In the rows, 128 means zero.
Each run below is a few steps of one of 8 hidden systems, one row a step.
path 1, j_23 (10 x 20):
[[116  54 107 152 163 167 168 144 124  79 107 156 155 114 139 150 113 165
  110 114]
 [118 152 116 110 113  92 114 151 116 145 147 176 176  74 133 136  98 125
  183  77]
 [122 197 140 112  98 136 140 120 138 179 119  78 124 134 100 111  88  91
  113 152]
 [152  88  89 114 150 171 110 137 159 125  91  84  87 185 125 106 137 140
   94 117]
 [112  84 129 135 166  85 101 140 128 130 141 168 113 135 138 132 188 155
  202 136]
 [ 87 158 172 182  98 147 162 100  91 134 165 119 160 101 141 143 158 103
  149 149]
 [168 160 123 118 110 162 128 114 100  91 123 120 142 143 153 124 118  95
   47  79]
 [158 127 128  79 170  69 128 146 151 100  83 184  94 131 112 112 100 135
  115 150]
 [ 71  96 130 156 124 149 166 127 172 143 113 136 116  73 106 118 103 155
  165 160]
 [124 132  94 138  72 156  83 117 130 166 166  90 140 102 148 132 133 138
  135  55]]
path 2, j_652:
[[101 101 168 157 125 115 124 172 149 137 179 178 117 115 134 168 120 172
  160 152]
 [136 138 132 154 101 203 181 151 123 137 164 113 170 142 134 169  94 110
  100 137]
 [177 134  68  87 159 124 107 169 128 117 130 130 185 169 130 130  89  98
  117 103]
 [ 87 137 115 118 177  74 119 139 122 132 104 119 169 117  88 104 104 113
  184 173]
 [ 98 121 116 146 122 174 164  84  87 145  91  82 141 112 110 104 165 107
  172 107]
 [158 142 135 114 117 125  70 120  99 136 131 121  88 161 137 101 195 110
  152  69]
 [117 154 199 143 138  92 111 119 131 110 131 139  64 155 121 110 152 120
  105 191]
 [130 118 138 152 126 172 191  95 155  89  98 166 103 112 172 118 134 120
   71 150]
 [145 144  98 110 100  98 107 124 167 135 149 189 138  79 185 132 110 134
  118  81]
 [110 162 138 117  90  88 115 120 137 159 149  93 139  85  99 155  71 158
  101 150]]
path 3, j_412:
[[164 158 141  91 102  94  70 148 112 131 141 107 100 134 102 136  95 146
   81  84]
 [ 89  98 132 138 157 129  72 176 166 137 126  87 108 160 102 113  97 167
  124 150]
 [ 80  93 117 168 148 180 161 141 126 161 128 109 169 147 148 149 151 139
  177 140]
 [170 158 142 128 114 154 179 118  68 140 147 137 157 153 132 156 167  77
  154 116]
 [182 161 128  99 133 109 108 126 113  80 135 130 114 151  87  90 120  68
  103 144]
 [ 94 106  93 126 169 104  88 133 173  85  98 144 129 106 126  64 106 121
  132 143]
 [ 62 119 135 144 137 123 151 105 127 151  83 162 143  73 174 120 138 159
  159  95]
 [149 158 177 117  80 143 159  95  91 164 115 130  77 111 137 155 159 147
  116  83]
 [186 125 134 111  96 133 101 141 166 133 163 111  49 163 104 130 134 134
   94 144]
 [112  87  98 153 157 125 121 152 199 120 159 132 135 145 142 134 108 140
  122 204]]
path 4, j_65 (10 x 20):
[[119 161 130 159 120 140 176  81 137 137 145 130 152 133 179 129 171  78
  130 188]
 [165 140  69 111 129  87 128  67 131  89 127 128 146 103 136 103 148  84
  109 155]
 [130 127 121 102 129  48  68 120 133  97 132 158 105  77 101 100 117 145
  137 116]
 [ 84 120 177 141  99 129  94 132 107 121 124 109  90  79  88 121 103 179
  112  85]
 [139 119 148 125 107 188 139 151 124 153 105  92  97 160 132 158 105 170
   73  79]
 [150 129 137 119 149 152 170 176 162 164 124 138 118 197 147 167 109 131
  116 172]
 [117 109  95 155 147 153 182 133 163 127 151 142 172 129 133 136 122  94
  163 200]
 [125 127  61 135 126 111 122  93 119 118 151 136 203  88 160 125 143 100
  160 113]
 [130 168 136 104 131  53  82 110  62 118 129 127 158 106 114 121 138 116
  141  90]
 [125 128 170 113 139 129  96 145  77  96  97 111  90 131  58  92 122 132
  131  92]]
path 5, j_670 (10 x 20):
[[109 158 152 119 131  43  78  97  85 146 131  94 123 121 127 143 155 159
  120 133]
 [141 102 160 128 139 146 117 143  74  94 120  93  91 147  44 116 144 134
  143 120]
 [145  81 112 134 134 172 102 180 156  96 148 182 114 128 137 106 126 126
  149  72]
 [ 98 167 176 143 125 129 147 164 153 158 140 193 134 128 186 141 106 122
  129 130]
 [142 157 130 122 114 164 214  95 124 153  86 101 132 137 136 152 109 114
   83 157]
 [176 114  38  86 128  91 127  85 152 129 119 104 145 105 116 129 123 125
  124 144]
 [ 81 129 127 152 136  72  64 118 131 121 169 101 141 107 102 102 143 125
  168 173]
 [ 86 110 172 172 127 173  96 129  84 105 124  81 106 151 127 114 165 147
  103  91]
 [171 116 141  94 136 128 118 168 100 123 110 178 108 147 140 152 127 157
  121  44]
 [148 149 151 109 134 132 176 181 147 138 139 195 132 125 102 135  87  95
  176 154]]
path 6, j_652, 10 rows:
[[ 79 123 134 122 114 125 121 111 135 178  77 100  90  87 108 107 125 172
  162  94]
 [145 107 137 123 100 156 123 122 140 184 129  95  56 157 126 149 174 169
  142 107]
 [167 101 142 138 135 127 122 145 154 124 177 139  82 184 145 163 168 144
  111 174]
 [131 111 131 166 147 134 161 135 136  77 171 170 166 137 162 156 125 111
   96 187]
 [124 147 104 136 127 135 147 132 103  92 139 161 214  92 151 135  84  96
  113 100]
 [118 166 111  95 119 105 103 139  97 139 110 108 171  91  84 107  67 115
  141  79]
 [105 121 118 102 139 133 113 132 126 158  72  65  98 130  63  92 108 142
  153 115]
 [116  85 124 133 151 151 121 124 145 162  98 108  69 165 133 111 191 151
  170 126]
 [134 125 161 155 127 125 133 119 132 148 165 157  93 167 178 151 207 126
  154 159]
 [164 162 157 147 107 129 160 108 116  91 175 156 133 141 158 154 148  89
   81 168]]
path 7, j_818, 10 rows:
[[108 126 128 160  87 119 107  61 154 137 156  88  84  97 142 114 179 140
  113 162]
 [158 121 121 133  85 107 105  96 114 132 174  97 120 121 144 182 145 171
   77 114]
 [148 120 152 124 127 112 144 154 117 102 150 130 136 133 110 190  75 169
   59 154]
 [114  95 116 148 146 174 178 175 162 110 134 156 169 120 134 154  62 142
  107 150]
 [ 98 121 100 128 147 154 132 183 149 173 135 148 185 137 149 133  98 120
  190 105]
 [112 162 116 113 156 127 123 145 107 178 111  86 159 176 104 105 136  82
  189 140]
 [159 118  87 114 156 129 128  92 102 110 102  89 123 159  95  88 182  80
  156 149]
 [154 108 120 125 146  85  95  97  95  70 133 163 110 115 128 107 192 116
  149 114]
 [114 155 198 151 123 106 128 101  82  84 122 176 109 104 162 124 156 128
   93 104]
 [131 151 163 125  93 164 164 117 124 126  89 150  92 100 153 130 103 144
   66  73]]
path 8, j_818 (10 x 20):
[[163 144 101 108 112 138 169  95 186 141 106 128  78 125 116  93 129  84
  124 183]
 [130 129  67 122 112  75  82  86 173 135 155 134 133  84 161 107 146 121
  141 136]
 [ 82 155 152 145 125  69  86  99  84 127 140  90 164 107 144 149 130 158
   90 130]
 [128  97 138 142 124 177 158 125  79  96 109  78 141 126  94 161 101 164
   65 105]
 [154  70 127 125 132 167 131 198 148 105 152 167 109 127  90 146  91 155
  146 102]
 [ 98 140 166 151 148 139 132 183 167 151 156 173 119 162 155 121 128 109
  171 166]
 [132 160  95 122 134 148 166 102 142 190 102 107 146 168 185 128 162  89
  146 142]
 [178 149  66  68 130  72 124  93 109 151 105 105 145 118 100 124 133 107
  155 122]
 [113 132 131 138 144  83  98 103 100  56 136 121 144  92  83  91 120 105
  114 160]
 [ 88  94 144 180 135 165 104 120 103  69 126 134 137 115 166 109 152 142
   86  80]]
path 9, j_670, 10 rows:
[[148 146 130 135 111 164 106 132  93 109 156  80 125 149  64  88 141  66
  154 130]
 [125 115 115 131 164 141  74 153 155  85 116 152 118 165 173  79 133 115
   92  97]
 [ 93 138 187 129 162  90 159 133 117 135  84 200 112 121 171 138 144 152
  140 134]
 [156 137 141 127  83 172 210  88 112 142 114 132  96  90 100 137 142 110
  145 129]
 [180 141  72 100  83 122  97 110 185 131 165 119 108 108 127 108 105 106
  100 129]
 [ 84 131 151 144 153  72  85 140 164 124 142 112 116 143 132 129 111 156
   96 201]
 [ 95  67 146 163 143 163 157 115  88 115 106  91 122 133 117 164 157 187
  117 125]
 [167 109  98 110  96 135 118 145  96 133 165 150 154 101 120 163 129 143
  163  46]
 [125 179 152 123 122 129 108 186 128 138 168 137 160 143 104 114  71  79
  140 136]
 [ 98 123 112 140 175 175 159 138 148 121  69 103 149 171 155 100 102 111
   80 147]]
path 10, j_993:
[[128 108 165 142 122 144  66 186 104 107 179 131 119 154 116 149 120 158
  116  78]
 [128 132 178 149 121 193 166 197 121 132 153 164 135 153 120 155  92 118
  132 119]
 [146 125  93 118 138 182 203 148 148 147 100 171 167 130 157 138 103 101
  155 110]
 [125 158  79  89 159  79 149 110 145 176  82 144 160 122 152 112 130 101
  178 141]
 [116 153 118 118 138  79 117  65 109 134  98  86 111 120 104  83 172  97
  153 167]
 [136 113 131 136 122 113  67  88 107  85 127  95  76 134 120  91 182 134
   97 107]
 [130 124 191 146 115 120  76 158 125 102 163 152  71 141 141 140 136 165
   83 105]
 [126 127 182 159  93 182 174 160 147 120 161 168 108 115 140 164  92 143
   91 134]
 [132 117  85 122 115 166 188 138 172 152 124 156 171  97 164 157  77 138
  115 121]
 [107 141  71 101 154  83 147 116 148 174 101 110 188 112 131 138  93 129
  153 166]]
path 11, j_108:
[[ 92 116 150 168 133 198 140 144 117 112 124 137 125 132 120  77 156  85
  178 112]
 [160 151 139 130 109 161 117 129 147 146 142 146  84 180 180 111 182  88
  131 107]
 [157 161 164 114 125  89 142 101 139 136 132 125  69 158 122 136 153 116
   99 204]
 [118 117 108 147 126 102 141  77 163  77 131 129 120  75 122 105 116 121
   88 193]
 [105 135 113 126 101  89  98 115 154 121 141 172 140  55 171 127 102 157
  109  84]
 [ 99 134 167 127 102 133 137 145 105 165 112 114 119 106 123 174  91 194
  103  80]
 [134  60  97 126 141 187 147 152 131 126 103  82 115 147  88 143 109 170
  120 111]
 [148  82  76 119 150 130 103 174 152 146 165 143 144 156 113 135 140 125
  205 130]
 [119 169 131 144 125 129 142 140 108 166 177 113 189 158 137 154 139  81
  171 165]
 [150 166 100 122 141 134 142  91  86 111 109  89 176 162 150 120 139  78
   78 132]]
path 12, j_108, 10 rows:
[[124 174 136 126  69 160 113 100 119 175 125  91 106 108 144 109 140 114
  121  62]
 [148 115 145 116 124 123  80 124 116 125 122  69  63 168  94 124 147 160
   81 124]
 [114  65 138 161 162 109 110 139 136  74 158 144 109 130 105 132 157 156
  143 185]
 [122 121 129 166 113 146 159 136 140 112 184 191 172  99 178 159 135 115
  144 135]
 [165 176 125  98 101 144 174 134 127 161 119 135 156 136 161 167  82 118
   78 103]
 [137 131  99  76 160 109 137 131 137 141  55  87 122 139  85 113  77 141
  102 141]
 [ 76  98  97 133 158 106  91 125 141 128 108 115 134  99  98  76 138 131
  200 128]
 [100 138 148 165  93 153  98 117  96 151 172 124 138 116 155 122 187 114
  177  78]
 [174 144 164 137 105 161 133 128  82 119 156  98 104 182 129 162 159 121
   75 113]
 [169 105 132 113 173 109 139 149 139  68 121 151 106 166 101 129 116 123
   87 187]]
path 13, j_23 (10 x 20):
[[128 110  62 128 156 130 143 112 164 134 111  83 171 152 155 140  99 132
   71 172]
 [128  90  58 103 172  93 120 120 105 128  90 108 180 123 114 136 136 149
  168 108]
 [100 147 144 129 131 122 123 133  69 140 127 100 159 113  62 111 131 103
  203 122]
 [106 153 176 147 121 191 107 160  98 123 122  97 116 166 112  92 121  97
  112  89]
 [137 130 168 115 158 129 111 162 142 132 101 181  76 182 178 120 148 140
  110 102]
 [124 123 146 138 129 129 192 112 163 153 119 195  97 117 176 145 165 129
  159 166]
 [145 135  81 149  80 159 156  72 153 120 157 134 145  78 160 117 145  89
  124 127]
 [151 155  91 107 113  69  76  80 131  95 132 102 127  98 118  97 123 108
   84 130]
 [106 105 150 124 149  92 118 112 109  98  94  91  95 109  67 129 110 176
   96 164]
 [110  72 146 149 119 169 129 168 103 116 145 122 127 106  89 164 108 190
  137  86]]
path 14, j_65 (10 x 20):
[[115 128 114 100 198 103 155 143 140 163  59 119 132 180 133 130 124 133
  144 171]
 [126 105 101 132 119 144 164 112 144 161 136 132 117 104  95 118 164 109
  224 156]
 [146 143 110 153  75 144  86 106 120 127 204 122 144 110 153 118 170  90
  147  94]
 [128 157 155 136 144  78  77 110  86  80 139 115 138 155 146 124 145 121
   62 136]
 [121  92 152 115 175 111 147 124 111  76  60 151  88 120  94 114 124 163
  107 137]
 [126 111 135 120  98 165 158 145 170 156 109 178  78  86 133 122 111 152
  160  84]
 [113 185 144 140  75 159 134 130 159 182 160 107 135 132 160 135  99 107
  103 130]
 [139 136  82 126 149 119 131 110 135 130 124  58 161 173 120 135 109 111
   76 189]
 [147  68  73 109 174  82 118 136 140 113 125 139 135 129 105 143 142 159
  173 158]
 [109 110 154 151 100 121 120 140  96 122 177 171 139  75 115 150 145 145
  193  94]]
path 15, j_993 (10 x 20):
[[143 180 158  84 113 139 146 155 137 187  87 143  94 147 134 130  95 130
  122  86]
 [139 113 116 114 141 146 182 123 190 138  84 149  74 130 111 102 116 117
  139 186]
 [101  97  83 151 147 101 117  84 170 119 126 153 131 102 185 108 176 133
  148 155]
 [109 171 143 143 106  70  93  81 101 153 161  92 144 124 162 150 166 136
  105 142]
 [174 138 140 122  91 141 122 112  98  98 152  73 105 133  75 150 108 132
   59 133]
 [146  80 116 123 140 140 104 185 153  72 143 156 127 114  96 131  66 157
  102 108]
 [ 56 118 161 159 152 140 139 178 126 134 130 166 172 107 142 140  92 147
  165 123]
 [107 137 114 140 118 185 185 107 100 183  98  89 165 130 142 146 144 119
  158 104]
 [187 128  56  74 139 117 120 120 142 179 105  94 121 169 116 126 144 112
  157 119]
 [141 133 128 118 161  76  90 133 141 106 146 143 104 154  98  89 156  89
  169 190]]
path 16, j_412 (10 x 20):
[[ 68 174 147 121 166  64  84 130 130 131  89 118 143 123 136  86  98 123
  116 145]
 [ 79  95 127 142 150 139 117  95  98 134  69  80 108 123 130 110 171 169
  137  91]
 [147 113 166 139  97 156 126 139 111 146 161 162  75 125 126 144 188 140
  189  87]
 [144 158 183 150 102 164 154 143 155 118 162 150  81 152 129 123 125  91
   99 179]
 [157 102  66 124 152 151 153 115 177 100 108 127 140 154 163 117 113 109
   68 162]
 [142 109  80  94 158  71 148 126 131 129 111 174 173  92 138 159 109 151
  159 129]
 [104 165 154 121  88  92 135 100  89 139 126 105 142  60  83 141  90 143
  128 120]
 [116 140 120 135  90 145  54 121 124 145 146  62 113 131 132 108 131 140
   92  73]
 [105 107 155 139 168 122  81 182 138 152 139 139 111 194 158 139 155 157
  145 123]
 [113  99 162 160 158 180 200 143 103 116 115 124 128 158 100 150 141 126
  145 179]]

Name the system that made each run.
path 17 (2 x 20):
[[146  87  56 129 168 150 123 152 116  91 133 109 204 155 128 134 109 112
  119 120]
 [ 90 151 121 110 183  73 104 154  95 131  99 141 187 126 117 106 106 111
  177 119]]
  j_23
path 18:
[[131  94 101  95 183  59  97 153 145 112 101 150 132 137 134 145 106 181
  113 136]
 [ 73 113 140 149 138 126 167 135 106 142 124 150 169  79 109 146 113 147
  194 138]]
  j_108
path 19 (2 x 20):
[[121 182 160 123 103 122 118 121 118 178 142 137 103 129 121 102 169  84
  205 122]
 [134 149 154 158 108 180 132  99 140 115 129  97  81 168 149  91 169  83
   84 148]]
  j_23
path 20 (2 x 20):
[[113 115 157 152 140 178 167 164  77 103 126 152 180 135 150 173 101 144
  104  85]
 [138 159 123 103 162 150 180 159 108 139  79 160 174 159 153 133  98  91
  134 105]]
  j_65
path 21 (2 x 20):
[[139 187 107 104  86  84  98 110 145 175 161 137 141  92 137 111 130  89
  175 116]
 [128 158 128 129 118 134 123  86 137 137 111  47  95 151 105 100 133 107
   76 181]]
  j_23
path 22:
[[156 104 156 111 142 147 171 169 121 109 105 196 111 132 142 169  99 168
   95  89]
 [112 151 158 119 122 144 173 169 170 154 115 191 116 101 126 120  74 118
  158 138]]
  j_818
path 23, 2 rows:
[[128 120 135 148 164 154  90 191 128 105 170 127 158 198 136 123 127  98
  126 142]
 [ 84 141 145 141 190 109 140 147 121 135  93 162 173 167 198 133 136 124
  123 142]]
  j_23
path 24 (2 x 20):
[[187 103 141 144 116 165 160 123 102  81 169 146 100 151 108 146 176 101
  126 151]
 [140 119 135 146 138 132 118 148 155  63 153 210 131 121 178 109 124 105
   97 123]]
  j_65
path 25, 2 rows:
[[135  88 106 147 108 164  88 129 172 106 168 107  78 124  92  80 149 114
  150 140]
 [120 119 145 151 134  96  76 125 141 138 170 137  98 167 185 144 194 149
  127 145]]
  j_818
path 26, 2 rows:
[[173 128 129 112  90 108 135  79 100 148 145 133  78 104 113 143 199 131
  172 112]
 [157 143 154 140  77 142 109 136 122  94 195 107 108 111  67 128 102 106
  102 152]]
  j_108
path 27:
[[121  84 137 137 162 143 124 178  80 118 138 153 151 144 101 144 150 140
  200  95]
 [127 152 141 147 112 189 144 162 110 130 153 170 162 132 155 117 131  75
  162  78]]
  j_670
path 28, 2 rows:
[[136 120 129 158  89 168 123 115 137 156 178 121 121 148 194 165 179 144
  112 100]
 [176 162 153 106 125  91 137 143  89 121 156 136 149 160 133 189 114 131
   78 136]]
  j_670
path 29, 2 rows:
[[112 164 181 153 105 179 203 118 125 148 125 119 117 136 124 142 117 101
  111 174]
 [174 105  74 117 124 181 122 136 163 102 124 146 125 143 168 112 120 112
   85  78]]
  j_23
path 30 (2 x 20):
[[106 154 139 125 152 170 149 176 110 139  93 162 171 145 157 112  95  97
  142  72]
 [145 190 122  73 132 104 133 145 142 191  97 137 123 144 118 104 107  88
  174 123]]
  j_652
path 31 (2 x 20):
[[106 141  99 109 158  67 147  96 178 162  87 148 129 116 176 129 127 140
  120 180]
 [ 97 140  98 132 102 104 148  75 107 149 126  94 180  59 117 142 118 134
  149 130]]
  j_818
path 32:
[[116 116 164 159  81 173 131 116 125  91 142 159  90  73 139 116 130 144
   99  73]
 [109 143 136 120 106 146 121 155 178 174 116 142 118 122 177 144  77 167
   87  91]]
  j_993
path 33:
[[101 112 170 157 138 140 114 151 133  65 145 124 107 116  64  94  99 120
  113 179]
 [ 92 104 122 168 142 152 114 140 175 107 140 179 140 124 211 110 138 130
  111 117]]
  j_108
path 34:
[[131  99 128 127 167  89 103 156 127 143 158 154 121 166 123 141 178 136
  204 157]
 [101 113 164 190 110 160 147 110  82  90 170 145 136 102 126 127 179 107
  163 128]]
  j_65
